Here are some numbered points:
tensor([ -2,   1,  -5,  -9,  18,   3, -17,  24,  15, -14, -16]) 0
tensor([ -2,  17,  -2, -28, -13, -28,  -7, -21, -38, -43, -30]) 1
tensor([-28, -16,  22, -16, -31, -41, -39,   8,  22,  -7,  36]) 2
tensor([  3,   0,  -4,  16, -13,  47, -12,  35,   0,   5, -14]) 3
tensor([  4,  15, -11,  17,  51,  32,  38,  -2,  10,  -1, -12]) 4
tensor([ -1,   7,  -7,  20, -20,  26,  -6,  21, -30,   7,   6]) 5
tensor([ -2,   5, -18,  29,  17,  14,  -7,  15,  -3,  12,  10]) 6
tensor([-11,  24, -14,  28,  34,   3,  26, -15,  -5,  24, -12]) 7
tensor([ -6, -18,   1,  26,  28,   9,  11,   8,   6,  13, -14]) 8
tensor([-18, -36,  22, -20,  -2, -48, -24, -12,  19,  -7,  -5]) 9
tensor([-15, -25,  25,   5,  37, -13,  -6, -33,  28,  18,  16]) 10
tensor([ 2,  7,  4, 21, 19,  1, 25,  0, 11,  8,  1]) 11
New points follow, each followed by the numbers of its two nearest points above by angle, seen from the average point of the numbered points, smallest number first.
tensor([ 13,   1,  -4, -37, -21,  -1, -20,  22,   7, -25,  27]) 0 2
tensor([ -1,  21,  -3, -25, -12,  -4,  31, -41, -42,  13, -23]) 1 7
tensor([ 12,  -4,  -2,   2,  -3,  -6,  26, -16, -12,  -1, -15]) 1 11
tensor([ 11,  -8,   4, -30,  -1,  -3,   0,   2,   9, -12,  23]) 2 9
tensor([ 21,  -3, -16, -20,   9,  23,  35,   5,   8, -27, -26]) 0 4
tensor([ -5,   2,   0,  32, -38,  -6,  -7,  19, -25, -29,   8]) 1 5
tensor([-20,   1, -22,  39,   9,  13, -23,  47,  35,  -4,   4]) 3 6
tensor([ 17,  -5,   0, -20,  -5,  -8,   0,   6,  13, -11,  16]) 2 9
tensor([  7, -11,   0,  -6,  26,   2,  33, -32,   4,   8, -31]) 4 7
tensor([ -3, -18,   0,  30,  24, -11,  -7, -13,   1,  19,  11]) 8 10
tensor([ -9,  -1, -12,  22,   9,   2,  14,  -6,  -9,  27,   3]) 6 7
tensor([  0,   7,  -9, -11, -20,  -6, -17,  10, -18, -24, -14]) 1 5
tensor([  2,  -7,   9,  23,   7,  14,  -2, -16,  15,  20,  20]) 10 11
tensor([  2, -12,   3, -14,  37, -10,  42, -32,  -9,   2, -38]) 4 7
tensor([  4,   5,  -6,  -5,  -1,  -1, -22,  42,  37, -37,   4]) 0 2
tensor([ -2, -13,  12, -25, -26,  11, -37,  39,  23,  -6,  18]) 0 2
tensor([-27,   5,  -8,  38,  11,  10,  13, -23, -10,  48,  -2]) 7 8
